Rotation paths and how fast each direction turns (deg/step):
Each turn is a multiple of 5 degrees from 10 to 175, or 0.
Each row of a path follows its step; steps can be skipped.

step 0: [ 25  11  15   6   7  11  14  15  -7   2 -16 -18  -5 -10   6  12   5 -12
  -8  20  -8   4  -4   6  -1  17 -27   1   9 -18  15  -5 -37   0  20   0
 -13 -21 -12 -16   9]
step 1: [ -9  -9 -17 -16  -6  -8  26  11 -12  10  -9 -17   1 -37   5   8  -7   5
   9  -9 -11 -18   6   4 -27 -12 -28  -9   3  -9   1  -9  13  17   2  -2
  20 -18 -10  -7   1]
step 2: [ -2   5  -6   0 -13   0  19  30   7   1  11 -15  -7  11   4  -9  -2 -10
  27   5   1   2 -24  16 -14 -10   5   3   7  14 -23  21   1  10   1 -27
   8 -18  13  -1  28]
step 4: [ 12   1  13  10   1  12  -9  10  -8  37  11 -25   9  -3  12  12   7   2
  -2 -19  11 -10   2 -16 -12 -16   5  13  -4 -23  -9  12   8  15  20   2
 -10 -26 -21  16 -11]
step 7: [  0 -17   0   9 -12  17  13  16 -14  16 -10 -12 -26   1  15  20 -18  12
  10   2   5 -13   5   1  -1  -4 -13 -12  -8  -1   3  -8   4  32 -13  -9
  -7 -33  11 -27  -4]
step 15: [ -4  -2   4  28  -3  -5   3  21 -29   4  18  -8  10 -11  19   4   1   0
   7  -2 -17 -14   5   0 -35   8   3   5  -6 -20  28  -2  -1  17  -6  -7
 -21  -4  14  17  12]
step 16: [ 22 -21   4  -9 -17  20   6  22  15  19  18  -4   5 -11  33  12   0 -16
   6   6  -1  -9  -4 -13  -5  -1   2  -9 -15 -10  -6  12 -21  19  13   0
   5   5   7 -29   7]
step 18: [ 17   9   8   3   2   7  22  15   1   3  -4 -13   5  11  -9   2 -15   2
  10  20   1   6 -21  17 -12 -11 -41   1   7 -15  21  -2   0  20  11  -9
  -8 -29 -16  13   2]
step 20: [ -9  15   0  -2 -11  -3   5  15  -1  17  24 -17   3  -7   6   1   4  -2
  18 -35   9  -5 -21  -6 -21   8  -1  13  -4  27 -16  15   2  -4 -18 -16
 -12 -17 -12  -5  23]
step 23: [ 15   9   8  -2  -8   9  15   7  -3  10 -13  -1  -6 -19   2  40  -4  -5
  39   2 -12  -5  -7 -17 -22   5  10 -16   8 -11  -3 -23  -4   0  -1  -4
  10 -15 -10   4  23]
[ -1  -1   1  -3   1   1   5  -2  -1  -5   1  10  -4  11   7  -4   7  -3
   7   1  -1   0  -1  -2  -2  -1  -2   6   0  -2   0   0 -14   4   1   1
   5  -3   0   0  -5] -> 135
[ 0 -1  6  6 -4  3  0 -2  0 -1  6 -1 -2  0  3 -7  7 -7 -9 -7  6 -8  1 -2
 -6 -3  5  5 -4  0  4  2  0 -3 -1  2 -8  6 -5  1  3] -> 65
[ 4 -5 -3 13  6 -5 -2 -1 -5  5 -6 -3 -1  5 -3 -2  0  9  0  1 -1 -7  3 -1
  0 -3 -6  0  2 -7  4  2 -3 -2  3  4 -3 -3 -2  0 -1] -> 100
[  3  -7 -13   1  -4   1   0  -2   5  -7  -2  -2  -5  -2  -6   7   2  -3
   1   2  -1  -3   3  -9   0  -3  -2   5  -2   2   6  -7   1   1  -1  -2
   4   6  -3  -1  -1] -> 160
[ 6 -6 -1 -5 -3  0  8  2  1 -2 -2  4 -2  0  1 -1  3 -1 -8  1 -6 -3  1  8
 -3  2 -2 -6  9 -8  1 -1  1  6  1  1  1  4  4 -4 11] -> 45
[  0  -6   6   5   0   1   5 -11  -4  -1  -4  -4  -1  -1  -4   1  -4 -11
   1   3  -3  -2  -1   2  10  -1   7  -3  -3  -2   0   5  -3  -1  -3  -6
   3  -5   0  -5   1] -> 155
[ 4  3 -2  1  3  0  0 -2 -6  3 14 -2 -6  2 -3  3 -4  4  1  1  0  2  0 -2
  1 -3 12 -3  7 -7 -4 -7 -4  5 -4  1  0  5  1  1 -4] -> 40
[-2  2 -2  7  5  3 -1  9  3 -4 -4  1 -5 -1  5  2  3 -4 -4  7  1 -2  5 -3
  1  5  7  2  5 -3 -8 -3  1 -5  6 -6  2 -6  0  9  2] -> 175
